128 stands for zero in the data rows.
Here are some numbered points:
112 83 94 131 191 90 154 224 48 177 63 88 125 169 89 138 6 220 139 139 53 0 135 88 0
87 146 131 141 90 80 100 107 135 44 172 197 168 151 193 152 170 98 81 139 160 128 81 101 1
131 94 128 112 153 123 166 96 83 144 130 149 142 134 66 162 163 142 131 162 109 98 146 134 2
109 131 118 121 132 130 140 168 120 138 113 117 128 162 90 103 79 147 149 130 123 109 114 129 3
119 176 198 107 107 177 88 58 217 41 215 168 195 48 95 119 246 107 89 123 93 183 152 112 4
175 124 151 134 222 170 120 38 129 188 111 72 127 35 46 121 189 151 103 136 79 150 190 92 5
113 160 157 118 131 143 104 97 214 98 137 123 133 73 119 90 141 116 136 126 122 177 174 123 6
151 152 113 132 152 149 172 168 121 188 85 57 95 112 79 96 105 140 152 119 132 96 186 164 7
139 103 104 153 158 108 143 196 87 151 72 102 129 145 142 140 78 168 132 123 100 68 116 114 8
154 113 86 125 127 147 115 122 97 191 139 104 95 122 150 129 145 112 137 112 149 182 109 103 9
132 140 140 166 164 116 147 121 123 133 105 158 144 132 85 142 153 155 115 100 99 75 176 130 10
130 154 133 141 125 126 128 135 135 125 122 155 122 122 161 136 122 129 131 129 160 131 134 140 11
119 112 123 119 106 127 132 150 133 121 143 118 118 138 149 114 106 104 134 135 138 131 107 123 12
107 150 116 149 158 130 104 140 174 104 138 128 127 122 140 159 94 152 131 108 110 121 107 93 13
123 100 144 94 64 142 136 129 129 65 153 94 119 148 135 95 143 78 116 159 121 130 105 167 14
100 105 104 160 142 124 59 114 99 122 149 142 127 119 176 170 156 130 112 105 114 155 59 73 15
129 136 132 137 126 128 129 115 128 122 130 156 128 133 148 134 124 117 139 127 152 134 130 128 16
157 148 93 148 108 168 99 140 131 203 101 107 102 97 175 127 77 125 178 120 185 185 130 143 17
123 120 114 134 122 122 111 132 118 124 130 136 113 124 156 138 124 109 129 120 137 146 103 116 18
126 132 155 88 140 133 137 128 141 99 141 121 136 125 104 119 151 131 108 136 85 110 142 144 19
105 128 92 140 114 120 95 114 107 123 145 115 104 124 180 142 116 117 108 113 155 176 57 92 20
156 109 148 52 20 164 154 0 88 117 247 101 123 135 99 58 255 0 136 157 237 255 100 187 21
145 127 88 134 164 154 100 111 104 220 119 81 99 95 150 134 121 154 148 139 126 175 124 97 22
177 152 178 100 210 182 138 58 185 141 133 71 137 52 44 92 193 152 104 122 81 143 220 104 23
127 124 150 140 140 107 144 137 106 100 114 136 142 150 82 126 126 157 129 138 86 75 141 137 24
105 144 132 143 135 125 119 133 155 117 125 142 137 121 143 126 115 136 132 119 126 133 136 115 25
116 103 98 155 165 93 148 183 65 147 90 154 124 160 151 152 79 143 143 127 98 79 103 107 26
121 157 114 138 106 114 170 177 100 143 89 120 125 177 62 63 80 147 173 134 140 73 118 166 27
112 122 104 137 143 123 129 117 99 150 95 123 127 141 101 128 138 128 143 109 132 115 139 112 28
77 168 142 153 66 97 91 108 189 78 188 255 177 130 200 160 141 98 115 139 159 148 112 111 29
132 132 136 115 138 128 154 164 110 147 122 118 109 166 128 116 93 139 136 131 131 89 130 153 30
130 137 139 164 189 117 126 116 122 123 83 154 142 106 108 160 105 184 124 130 77 77 153 94 31
126 111 103 96 76 135 130 201 147 136 126 63 97 151 197 99 69 100 160 121 153 124 71 153 32
208 140 145 155 233 183 167 59 168 250 81 82 66 98 27 135 129 130 189 105 137 144 254 118 33
81 162 102 169 161 99 98 149 165 118 82 181 156 105 137 150 82 189 118 108 96 76 144 75 34
137 123 122 123 113 118 146 123 116 125 127 136 122 141 122 125 139 125 128 137 130 135 128 131 35
135 121 109 124 133 153 91 129 126 155 116 101 121 95 146 92 104 136 127 128 125 159 138 104 36
167 77 110 77 157 170 90 34 112 135 158 39 104 79 121 119 203 96 114 142 151 222 120 107 37
78 143 118 148 78 137 54 91 152 30 201 172 170 100 230 138 139 102 72 95 140 184 68 78 38
159 104 76 137 148 121 115 132 73 199 116 99 85 128 146 145 97 135 130 142 155 154 89 96 39
129 129 78 136 132 154 87 122 157 191 116 91 76 107 192 124 120 127 141 110 167 186 90 101 40
195 74 97 113 117 111 134 116 93 222 133 76 82 142 157 123 145 95 138 130 195 187 126 165 41
111 117 110 145 151 102 145 165 93 117 121 138 133 163 110 145 105 159 123 128 102 76 96 115 42
137 154 128 136 133 112 151 123 139 159 121 155 136 141 93 131 122 132 164 140 117 109 143 169 43
164 106 99 160 205 128 130 157 96 209 66 110 124 135 87 157 92 179 155 104 118 83 183 111 44
157 99 119 89 56 153 154 164 116 164 107 78 104 140 80 96 129 90 170 157 130 148 136 203 45
Which three points above are nearest to each new point by angle, seen from the average point of the numbered points? Their numbers follow each, smallest number first.
120 168 173 154 113 126 123 64 223 71 141 183 191 94 116 146 157 137 116 120 139 141 170 139 4 6 29
135 128 143 128 138 120 129 103 117 117 160 126 120 126 124 141 168 124 119 135 108 138 123 109 1 4 19
116 123 117 140 127 128 140 129 115 149 121 139 142 136 117 116 121 141 138 130 138 117 123 113 3 27 42
144 135 136 142 156 133 108 101 138 116 142 138 163 96 116 128 168 139 107 130 119 137 121 106 4 5 23
117 148 130 135 137 137 119 114 157 128 131 132 132 106 126 120 130 126 124 120 133 149 148 121 4 6 25
123 160 129 110 111 153 136 152 160 114 123 97 117 128 129 120 118 117 133 123 140 139 152 150 6 14 32
48 101 72 195 86 106 25 151 157 48 120 221 188 100 242 175 72 124 112 129 107 133 41 68 15 18 38
119 162 133 128 125 118 106 115 152 130 134 185 142 130 155 151 136 110 124 124 133 138 113 129 1 16 29
68 206 154 210 141 82 104 128 203 68 154 237 178 101 186 191 79 186 82 88 118 120 148 69 13 25 34
134 130 116 117 123 162 115 101 142 136 126 131 124 91 127 146 132 130 133 128 133 170 120 126 4 6 37
110 133 89 145 138 160 77 112 117 138 114 110 119 87 157 158 123 123 123 130 118 167 110 84 15 20 40
95 137 150 119 100 137 126 153 148 72 156 120 116 137 144 105 124 117 121 136 118 152 141 136 12 14 25
159 105 147 85 108 142 168 51 113 147 169 107 109 111 81 90 227 90 147 138 187 188 141 175 21 37 41
113 138 165 125 139 141 120 116 144 99 147 145 153 112 99 108 158 131 104 130 93 102 149 130 4 19 24
77 131 135 143 160 128 110 161 124 103 100 120 152 114 129 118 102 158 89 111 125 102 140 122 25 31 34
132 156 130 107 126 143 141 118 168 132 132 109 117 108 126 109 133 119 128 121 121 136 157 147 6 19 23
127 133 153 70 67 129 200 98 111 91 203 82 103 147 99 93 176 53 134 143 172 141 121 187 14 21 35
134 146 118 135 115 137 120 138 145 166 115 120 105 125 153 123 118 124 149 118 156 164 135 132 9 17 40
117 154 139 104 152 165 111 32 184 98 159 101 125 69 118 137 198 116 109 120 91 175 177 144 4 6 23
134 140 135 145 139 119 127 129 134 125 104 160 138 134 123 134 126 151 125 120 125 108 144 127 10 31 34
113 123 137 91 106 133 137 148 147 96 156 123 140 150 140 126 147 98 126 126 111 135 115 139 12 14 19
159 114 115 124 112 131 127 120 116 178 125 80 99 131 125 127 124 111 150 119 155 163 130 133 9 17 41
134 160 255 89 174 110 156 42 199 23 171 126 190 88 27 103 255 169 59 161 45 111 190 137 4 19 23
90 92 66 140 61 95 127 237 49 106 105 163 126 208 212 148 60 117 147 121 136 93 42 126 12 26 32
116 158 122 131 87 115 98 107 146 117 139 159 149 117 173 134 111 107 136 122 167 144 104 138 16 29 38
111 93 93 112 87 96 150 200 86 92 121 120 115 181 147 111 101 109 126 151 130 118 71 157 12 14 32
151 120 137 111 105 131 153 119 134 154 129 113 117 143 99 101 147 100 150 140 168 145 159 157 21 41 45
117 123 131 120 127 118 126 135 116 105 125 137 153 122 129 140 128 137 131 125 102 105 116 128 19 24 42
148 110 137 143 180 120 125 69 77 133 110 134 152 101 105 153 190 165 104 121 89 124 155 88 2 5 31
146 114 140 90 53 148 145 63 123 130 193 125 118 141 125 86 205 56 120 156 190 195 117 164 14 21 35
159 79 99 108 169 157 125 110 72 159 119 61 97 92 109 132 162 140 120 165 94 133 114 113 5 22 37
111 126 121 145 156 112 110 129 135 114 108 142 130 138 172 158 121 161 125 117 100 111 130 86 13 31 34
173 117 116 89 143 133 183 156 134 193 97 89 71 162 144 111 84 115 177 127 211 135 146 173 7 30 41
107 142 103 137 133 120 108 148 103 111 118 140 145 123 129 125 103 145 120 106 127 122 119 82 13 34 42
140 143 136 130 103 134 124 71 154 131 149 131 142 129 123 118 155 99 120 135 180 160 150 147 4 16 21
82 135 93 164 68 116 82 161 129 94 122 186 144 161 210 162 95 99 113 125 152 139 65 112 1 18 29
136 197 76 155 110 255 29 85 234 177 123 99 43 19 255 163 89 88 168 100 178 255 121 91 17 36 40
192 150 141 86 150 153 78 48 161 201 182 92 92 64 163 113 204 113 91 110 154 250 177 110 5 9 37
157 171 204 128 138 115 167 47 191 118 159 179 162 119 59 122 219 130 124 121 138 120 177 169 4 19 23
140 117 129 127 149 136 153 123 93 132 125 126 129 122 108 120 140 137 134 137 111 117 143 131 2 10 24
